In the data rows, the value 500 means zero.
Every row has a hidden score. In each pair, how much higher is the second row's than the first's? 20 means about the same, 40 much higher and 0 much lower. The score is a weighted sum of the row's numbers plus the product of two more (or one squared), each taken from its middle value.
511,494,434,403,455,416,479,393,339,268,364,327,307,368,349,342,308,388,354,348,332
491,484,437,556,525,490,515,689,637,584,686,646,625,650,607,622,655,626,650,622,614: 27
498,517,505,469,483,494,460,627,605,579,546,571,561,555,529,518,508,498,483,509,506
503,480,491,454,471,648,638,631,582,579,556,712,703,697,666,658,634,685,656,679,638: 26
492,514,518,510,500,508,488,478,457,438,444,446,457,463,462,464,465,473,474,481,488
511,492,484,475,452,441,429,409,371,506,473,478,488,473,472,478,462,466,463,465,449: 21
496,517,478,531,527,489,470,470,452,441,445,417,463,466,441,444,456,458,471,477,463
501,476,499,453,449,420,407,358,354,295,301,287,299,287,285,294,266,292,284,296,292: 20
493,486,461,527,488,493,539,501,468,513,482,493,531,504,511,505,486,524,509,497,518
493,511,466,515,495,463,490,455,564,812,817,760,793,763,708,717,721,776,754,737,740: 24
493,502,560,553,579,569,560,598,568,594,582,579,565,600,577,565,550,569,558,578,568
489,509,572,559,551,541,510,499,544,721,717,765,744,726,706,678,677,704,691,728,718: 27
496,545,517,531,498,511,467,489,442,649,680,646,660,624,626,597,617,594,602,588,594
488,488,505,478,497,456,576,531,553,500,533,492,511,484,520,496,504,497,496,495,494: 15
494,512,503,495,482,476,449,433,406,386,376,380,377,375,357,355,343,356,360,366,366
492,482,545,508,502,474,478,486,482,487,464,491,464,463,451,495,486,495,511,496,503: 22
503,519,523,517,513,511,481,476,413,381,345,370,382,393,387,401,381,380,374,378,374
505,509,480,495,457,451,433,389,644,604,612,577,571,560,550,515,625,611,603,585,582: 29
508,528,484,498,503,486,471,432,427,503,508,470,501,503,483,496,472,487,495,477,474
494,489,449,463,573,549,489,498,450,433,454,439,470,448,424,442,426,433,449,448,439: 13
516,525,523,503,453,456,384,350,302,354,346,348,334,344,346,326,300,321,321,315,327
494,482,457,514,473,475,515,477,725,671,657,704,663,658,682,649,639,660,634,634,654: 24
491,517,501,510,495,488,656,655,610,644,654,617,627,631,601,732,727,691,699,704,681
491,480,523,660,616,661,631,639,707,655,753,704,736,708,710,751,724,736,719,729,718: 28
510,483,442,398,535,486,439,392,435,361,413,388,353,346,395,376,345,392,367,366,353
490,497,538,515,542,523,499,524,488,569,550,588,570,593,573,564,587,570,591,582,580: 24
481,494,487,577,527,560,526,505,557,506,516,591,542,490,608,555,563,573,567,568,542
495,503,484,516,495,705,678,671,666,659,647,627,631,637,686,671,655,659,671,665,651: 14
485,478,494,671,631,646,596,701,762,716,731,876,828,824,767,837,802,776,774,746,742
513,539,486,476,453,449,408,374,367,293,301,306,318,307,300,322,286,322,309,315,334: 17
527,492,492,492,443,461,395,416,350,334,324,305,332,331,292,310,339,314,338,318,327
497,504,540,517,494,497,478,461,541,507,556,543,517,548,520,510,532,539,520,522,526: 24
490,482,452,492,450,447,464,456,621,565,544,581,549,540,567,558,541,573,553,541,566
492,538,505,521,506,490,490,457,443,548,568,538,555,556,530,541,522,528,516,523,509: 22
487,515,516,509,526,510,530,491,473,442,460,444,479,472,491,484,481,484,481,488,494
491,508,507,516,463,487,454,447,416,389,388,367,364,380,366,387,370,372,370,388,368: 19
479,479,475,496,563,656,579,584,537,589,662,613,571,609,636,607,626,623,627,623,591
490,500,501,497,468,458,456,511,485,574,570,565,564,547,527,527,589,578,572,564,561: 18
482,483,463,444,586,584,564,538,528,689,659,635,587,752,703,682,655,654,668,647,696
490,500,546,524,541,520,551,806,772,800,783,788,758,777,748,752,736,747,726,738,723: 13
511,451,509,439,471,515,478,637,586,574,589,562,604,572,584,568,606,595,588,574,586
493,494,518,495,511,490,534,503,519,477,501,484,470,459,453,463,466,476,467,489,478: 17
490,509,502,490,465,472,433,425,399,374,363,373,367,379,374,386,375,389,382,396,399
542,526,526,521,476,507,469,472,426,494,478,492,528,472,466,484,474,474,491,487,510: 27
498,496,482,445,465,436,408,370,436,390,379,364,401,383,384,375,366,365,366,368,385
491,521,488,548,546,513,558,559,506,562,567,535,593,590,561,602,606,577,602,609,597: 23
496,483,453,500,446,422,424,391,587,525,503,551,521,498,503,494,478,524,501,496,527
486,522,506,505,486,492,492,502,466,433,448,443,427,423,436,414,415,407,410,405,404: 13
477,480,442,482,455,443,457,423,581,527,496,550,538,503,532,526,482,515,512,517,494
493,516,507,501,637,642,612,610,591,566,693,686,665,654,643,630,630,697,688,680,678: 30
493,481,479,448,460,426,391,360,474,435,431,391,423,406,398,392,453,435,437,417,437
495,476,448,486,433,413,388,472,510,448,425,455,431,415,425,492,469,456,480,466,458: 13
521,473,493,491,489,487,435,438,606,565,590,609,575,569,531,557,554,606,581,569,603
501,485,452,452,548,526,466,471,497,452,415,434,429,415,433,423,442,432,412,432,422: 8
494,514,535,525,513,508,514,499,452,432,430,457,458,432,414,438,443,425,418,425,428
491,487,464,540,464,439,464,427,393,437,390,395,437,417,416,435,429,423,456,441,448: 19
495,509,543,586,565,565,543,560,559,510,519,540,529,542,563,513,533,510,532,541,539
495,486,568,532,515,510,463,443,476,445,434,501,477,466,470,448,446,484,470,480,504: 22
501,520,495,479,470,463,425,408,469,448,425,424,434,429,421,420,410,407,411,407,410
508,489,503,505,481,475,434,407,402,640,586,607,606,599,579,555,541,561,544,551,562: 28
483,476,467,540,472,511,475,452,488,445,443,412,435,436,408,438,467,449,442,436,458
507,476,511,513,406,474,393,396,360,318,327,334,288,343,301,335,281,312,286,319,280: 19
503,478,472,466,400,406,368,340,469,402,400,398,370,375,377,372,472,444,448,450,430
495,526,495,505,447,477,435,436,396,370,382,370,371,368,376,381,378,375,384,385,378: 12
503,486,495,467,452,431,488,523,478,491,466,451,442,504,475,518,533,506,526,510,515
495,520,501,483,478,467,568,563,530,497,503,486,520,522,509,499,505,496,485,482,479: 19
486,528,515,497,483,492,439,438,395,396,402,400,396,401,417,406,417,412,410,416,419
503,532,516,551,489,516,463,435,795,945,988,906,921,877,857,817,801,999,998,970,967: 19
491,564,545,589,628,613,625,699,728,696,744,774,746,753,720,697,685,686,676,705,719
493,501,450,488,450,457,426,464,424,382,405,383,400,391,386,432,414,401,428,425,438: 17
489,529,513,470,477,451,615,632,613,564,557,539,523,503,508,493,489,487,471,461,468
490,490,554,523,478,562,613,709,741,711,762,726,707,747,773,823,799,819,789,763,802: 33
513,483,443,406,449,393,339,371,278,306,247,280,240,286,263,248,286,264,261,248,299
489,518,613,619,587,588,590,568,541,515,509,497,512,507,502,495,503,495,491,488,491: 22
492,513,585,577,573,569,538,532,585,566,643,633,631,618,598,592,589,632,626,631,625
496,492,512,493,444,475,428,415,426,379,406,390,373,400,391,388,379,374,399,395,384: 13
504,488,495,447,521,494,424,445,709,676,715,699,681,638,648,629,686,651,642,594,618
504,480,475,466,409,410,382,352,496,430,425,430,396,400,400,398,379,390,387,378,380: 12
508,515,502,486,436,430,380,336,303,379,363,363,365,341,346,336,316,326,363,368,369
491,540,533,542,502,521,484,471,876,864,838,857,808,803,764,737,745,786,785,774,783: 22
490,531,561,583,581,555,658,669,702,693,682,651,632,613,637,632,632,610,597,589,583
491,530,509,521,508,488,485,523,637,633,615,626,617,593,599,621,633,612,616,616,604: 20
492,534,544,511,458,640,641,633,589,559,594,632,648,658,663,645,626,645,644,664,667
497,524,483,435,450,506,487,435,385,428,422,381,361,378,451,442,432,417,409,417,392: 13
488,499,459,488,524,523,454,466,472,756,751,700,703,738,726,673,690,688,675,671,660
489,500,533,519,551,537,560,537,571,534,567,546,546,547,563,545,575,557,549,564,554: 24
501,505,482,454,542,525,481,487,450,411,391,490,477,456,447,426,415,404,417,414,442
491,500,483,463,489,521,479,460,428,452,428,455,443,449,480,463,470,458,483,479,494: 19
494,513,538,555,665,668,699,660,665,628,680,662,670,626,599,583,607,603,585,567,566
515,472,504,499,520,480,582,544,573,524,571,526,545,526,542,519,524,502,540,512,537: 21
495,513,513,545,535,538,509,575,545,534,571,560,564,554,546,534,545,535,511,525,522
507,477,492,499,443,454,425,372,368,355,305,340,299,303,316,307,309,333,307,335,313: 20
493,482,515,483,502,485,489,457,462,427,432,428,428,434,434,439,435,440,451,451,455
508,484,489,427,458,390,405,351,326,265,293,270,295,270,283,260,304,287,310,281,304: 23
520,475,493,475,425,425,354,378,304,395,340,378,320,365,354,324,326,301,362,332,343
523,483,591,578,525,646,617,622,687,731,676,768,755,715,769,760,749,780,785,744,804: 30
485,487,470,454,485,516,509,464,427,489,462,480,455,497,517,532,506,499,521,531,540
509,489,472,535,562,524,494,559,513,576,534,525,581,602,579,562,621,588,574,564,583: 31
501,519,501,490,482,483,444,430,392,357,354,349,359,368,378,373,375,375,367,365,371
512,480,441,398,518,462,425,374,408,333,384,351,334,314,364,347,376,364,343,338,376: 22
510,514,536,534,723,700,672,667,682,649,618,609,608,619,618,597,586,571,567,587,582
539,511,585,596,552,550,441,487,623,605,586,584,548,604,606,556,557,543,580,557,587: 36
493,492,541,515,533,546,509,646,742,703,757,720,732,723,693,783,763,776,751,761,761
497,463,456,523,597,558,506,569,547,506,548,528,545,521,522,540,552,523,546,538,523: 17
525,479,440,399,354,448,402,325,269,215,178,293,255,238,228,228,212,214,211,205,204
518,480,489,432,390,388,406,344,529,455,474,411,438,419,421,428,403,389,409,411,403: 17
506,532,504,500,448,441,401,347,331,310,285,301,282,291,290,276,282,271,270,283,276
500,508,490,473,494,484,443,414,406,379,367,349,339,337,346,332,335,332,330,327,326: 14
494,476,523,472,621,632,600,606,539,545,572,684,639,664,650,645,649,630,637,608,710
521,470,441,398,439,378,509,457,379,328,367,351,311,431,392,379,359,406,373,365,353: 13
493,525,500,482,488,461,442,416,382,349,346,327,340,350,353,357,363,361,349,368,359
507,515,472,414,471,504,421,403,329,269,398,373,313,315,294,316,344,348,318,333,302: 21
509,500,463,475,489,465,377,401,356,329,314,298,330,341,302,329,319,303,335,317,308
507,496,489,514,479,479,570,572,509,578,540,499,471,530,497,531,502,486,498,535,493: 15
498,523,511,524,508,509,508,506,485,462,475,497,485,508,510,501,516,517,521,531,527
493,489,454,455,354,393,356,354,526,463,445,442,390,415,383,399,480,450,477,481,448: 18
508,466,442,584,539,504,589,556,528,533,543,508,505,505,561,538,522,517,531,530,514
483,491,483,488,450,488,527,490,464,414,470,456,461,442,442,459,415,444,428,448,435: 17
493,550,565,593,592,584,616,639,637,657,666,648,623,594,584,598,607,594,577,568,565
503,517,517,520,498,470,567,555,549,511,525,498,500,494,474,466,470,451,446,428,437: 21
508,520,514,500,471,440,417,452,424,404,385,382,365,372,371,370,355,358,345,344,326
502,512,565,568,548,586,506,610,605,632,634,636,615,615,587,611,605,605,617,640,629: 21
525,477,441,398,354,318,481,405,350,301,262,248,235,222,216,212,198,199,195,193,190
504,484,500,461,455,486,438,737,687,691,652,659,677,631,756,714,723,683,687,701,684: 20
503,474,569,547,554,531,593,719,671,751,718,723,690,747,716,704,687,667,667,650,691
494,481,470,535,538,504,477,539,600,546,539,602,608,573,562,604,589,571,560,599,580: 16
494,485,556,521,601,572,628,589,556,530,501,489,533,517,508,542,521,515,512,500,495
497,494,527,502,528,506,566,540,554,516,551,529,512,500,494,479,508,495,487,487,478: 25
494,486,470,523,518,487,453,508,559,510,492,549,561,526,511,556,534,522,527,547,531
509,505,501,531,483,512,550,532,516,484,503,461,482,511,511,504,515,495,505,499,499: 20
483,499,470,494,470,472,589,571,525,539,543,525,526,525,560,609,602,573,581,582,586
492,482,486,606,565,570,520,573,522,507,476,578,546,548,518,561,539,543,521,564,547: 30
494,481,501,464,513,493,485,459,433,446,412,443,419,430,411,435,418,402,410,412,405
520,526,537,504,625,622,576,622,688,645,658,648,744,719,710,682,706,696,692,745,735: 26
494,477,521,609,567,609,559,550,620,584,613,593,585,551,617,602,614,603,591,595,588
486,502,540,572,538,592,543,626,569,596,625,616,656,611,623,588,585,573,580,584,608: 14
481,525,489,508,504,478,820,831,808,788,773,731,735,751,827,801,781,768,753,741,740
495,508,514,492,487,458,482,433,396,379,365,371,357,387,379,401,386,388,389,396,403: 24
471,485,564,549,505,507,616,586,590,608,593,598,605,598,647,607,591,588,588,559,570
488,534,506,496,500,528,480,477,474,504,522,499,503,519,527,511,506,523,531,536,523: 17
501,479,493,498,466,459,475,431,462,648,603,612,615,592,577,598,573,600,581,587,595
499,532,540,553,562,569,579,592,576,584,595,608,617,607,596,609,621,617,626,628,621: 15
512,469,504,452,463,406,410,348,379,304,340,297,334,300,345,305,337,312,304,315,294
523,479,516,442,396,361,308,263,208,156,119,116,112,104,108,113,101,112,112,111,113: 20
518,564,513,499,484,733,716,701,657,646,709,719,669,805,779,730,701,675,741,765,745
494,489,560,523,569,529,591,553,578,527,513,513,480,534,506,491,489,499,477,485,475: 13
495,484,600,596,559,679,688,648,748,731,699,799,753,734,780,737,760,741,724,779,755
500,514,503,535,515,509,466,535,512,476,523,509,505,489,498,511,501,524,525,521,514: 10
493,510,471,507,547,540,542,526,498,492,543,537,506,538,532,507,502,505,500,509,508
497,496,477,433,435,390,355,361,468,425,414,397,393,363,391,389,418,407,407,383,394: 17
488,493,447,537,533,473,535,521,461,473,492,461,506,485,485,446,499,479,456,464,466
534,501,537,560,446,530,509,498,513,435,430,414,441,476,466,512,485,443,488,480,462: 19
502,525,480,457,451,525,506,452,418,457,457,423,417,423,485,484,460,453,458,454,437
489,506,538,528,634,631,642,633,732,708,743,721,806,789,786,763,755,731,740,736,722: 25
511,496,507,534,548,554,524,556,550,556,507,563,531,562,528,540,524,534,546,566,556
508,513,475,452,428,484,460,410,378,397,392,351,369,373,408,414,384,389,393,384,377: 17
494,512,492,455,466,458,419,607,579,543,515,534,526,509,610,597,584,560,571,568,561
532,486,520,464,376,364,317,285,462,386,423,381,345,330,300,308,286,277,290,286,276: 31
490,572,554,611,663,644,663,639,615,580,614,609,655,679,656,670,659,642,630,618,647
490,514,498,520,499,490,579,570,525,529,544,537,505,544,562,533,565,553,544,540,540: 19
494,510,502,489,604,606,639,618,599,569,698,683,674,656,627,610,599,664,653,650,643
497,524,565,572,517,503,516,647,647,649,667,616,591,625,623,652,658,667,669,647,628: 17
518,461,517,437,548,493,459,432,471,431,435,398,410,399,431,387,462,414,435,405,420
490,494,531,513,523,524,515,506,501,471,490,488,503,500,483,504,492,489,497,504,495: 13
494,528,528,540,544,545,548,554,539,536,548,549,562,567,567,572,571,563,570,582,584
500,530,550,501,463,508,506,525,508,476,500,491,458,495,465,527,518,519,502,523,512: 22
494,577,548,542,548,522,470,518,747,881,904,918,890,845,785,742,755,895,916,931,906
501,510,467,448,507,491,558,536,478,445,514,501,473,458,490,478,454,451,497,494,477: 16
517,488,499,447,459,404,437,379,392,314,312,279,312,286,327,301,319,294,322,309,329
519,478,511,447,472,415,425,360,403,327,361,318,359,325,363,330,311,333,308,337,320: 24
499,488,473,559,523,507,461,465,443,394,382,478,458,446,427,444,428,427,414,458,445
484,554,529,582,556,568,525,524,551,501,505,482,500,493,488,513,497,509,497,513,505: 14
488,508,492,469,466,556,549,544,525,999,999,999,937,900,972,916,911,880,999,999,999
497,506,464,464,438,436,406,563,534,475,483,470,474,463,437,446,442,440,429,431,432: 28
498,526,516,488,461,455,427,396,413,400,390,379,376,375,377,372,368,389,400,404,398
502,487,473,469,431,423,469,437,425,485,448,448,458,432,428,480,463,475,504,492,492: 20
492,481,510,472,482,450,672,628,633,587,617,572,670,633,638,605,626,596,599,584,590
514,483,444,485,444,381,331,373,295,286,271,258,279,265,274,249,276,260,251,284,280: 27
536,509,467,471,455,458,554,564,484,574,592,546,564,543,523,606,618,581,593,582,576
478,541,498,461,458,499,536,691,679,635,608,623,622,679,689,717,726,682,667,667,676: 13
507,487,486,476,476,453,449,499,448,427,427,449,438,436,430,429,442,433,441,440,441
530,491,531,493,536,549,535,503,520,442,503,465,542,496,527,498,476,494,481,492,487: 24
501,498,525,496,506,482,493,459,417,407,392,410,399,425,415,404,394,412,406,400,397
491,505,482,474,565,556,569,546,525,748,730,706,692,752,725,728,721,699,685,732,725: 17
488,575,498,555,499,478,518,464,504,701,718,670,663,656,672,645,636,687,659,678,660
507,490,456,441,424,483,445,478,461,412,399,400,443,421,430,480,451,445,444,430,479: 17
508,479,496,458,391,407,331,356,281,402,347,389,368,325,358,325,357,335,354,352,327
488,503,522,544,529,576,535,557,528,506,567,548,547,541,592,552,585,566,571,559,538: 24
493,466,451,425,481,584,552,520,510,511,476,489,531,578,535,532,519,540,523,523,567
496,502,490,496,735,717,692,701,684,835,824,794,792,780,747,717,730,713,750,732,721: 15
507,505,450,451,454,429,362,464,421,349,356,388,375,335,356,359,350,343,345,366,357
525,490,446,397,462,379,330,481,387,336,298,379,336,318,294,281,277,272,273,251,251: 18
483,512,513,514,527,525,494,536,532,512,527,531,533,526,552,554,569,574,579,559,579
504,495,581,547,556,536,494,672,563,668,644,669,584,645,630,592,566,615,606,595,621: 27
488,505,525,515,530,512,439,461,511,450,412,402,419,414,462,432,441,440,438,434,439
525,512,513,481,501,470,490,472,402,413,404,379,449,421,456,434,432,418,422,443,397: 23
490,502,452,468,508,498,442,443,545,699,679,641,645,670,647,614,624,688,669,651,657
486,476,458,503,467,451,492,485,663,625,605,647,604,599,634,613,594,599,598,578,594: 25
505,481,537,499,496,481,590,592,587,577,545,568,569,630,589,630,616,623,621,615,603
524,475,441,401,459,390,335,290,237,184,148,139,137,128,130,134,121,127,129,127,129: 17
511,478,523,489,506,549,519,554,482,503,457,517,548,528,532,536,562,542,552,540,544
496,559,544,499,519,512,630,668,639,680,718,698,659,668,645,733,758,736,704,718,707: 19
508,489,484,508,529,497,543,517,463,608,647,580,629,627,592,632,629,610,627,633,612
509,489,448,430,422,392,394,404,355,472,418,386,387,405,381,409,420,413,387,400,403: 18
491,487,517,489,501,473,507,480,487,782,759,757,721,726,691,715,698,697,678,682,667
498,502,593,578,569,557,644,627,692,672,664,642,645,627,615,595,594,581,578,581,569: 18
497,480,472,530,513,486,498,464,540,761,761,703,759,729,691,702,686,733,709,689,726
500,480,461,539,502,510,544,509,498,482,453,515,504,476,501,485,496,513,496,496,509: 17
505,518,516,491,425,585,594,573,546,535,595,610,604,603,593,602,573,599,633,643,636
490,563,539,555,525,541,565,534,540,496,514,492,506,540,519,534,521,532,517,529,525: 24
493,490,541,510,465,538,578,657,686,648,693,658,645,680,705,747,729,745,721,697,731
530,485,499,477,388,410,333,287,283,444,378,419,399,344,377,353,337,356,341,356,363: 25
522,509,480,483,440,410,511,489,591,854,804,780,753,717,689,766,746,789,775,758,758
525,482,533,460,413,382,327,283,226,177,137,128,130,120,123,126,112,124,124,123,123: 22
513,472,442,483,475,489,423,419,408,404,337,330,371,356,335,350,346,349,351,349,362
512,522,489,470,475,482,452,422,379,356,330,333,333,337,313,328,321,332,336,339,334: 19
497,482,517,486,480,457,547,602,543,587,565,561,525,619,586,607,643,617,629,596,615
492,534,482,490,511,515,446,437,432,386,353,364,363,343,351,336,342,331,336,350,351: 10
491,519,580,576,577,548,535,510,534,519,525,504,505,504,491,494,486,511,516,520,510
493,502,467,548,528,509,531,551,540,489,524,555,566,535,554,574,540,529,579,560,550: 15
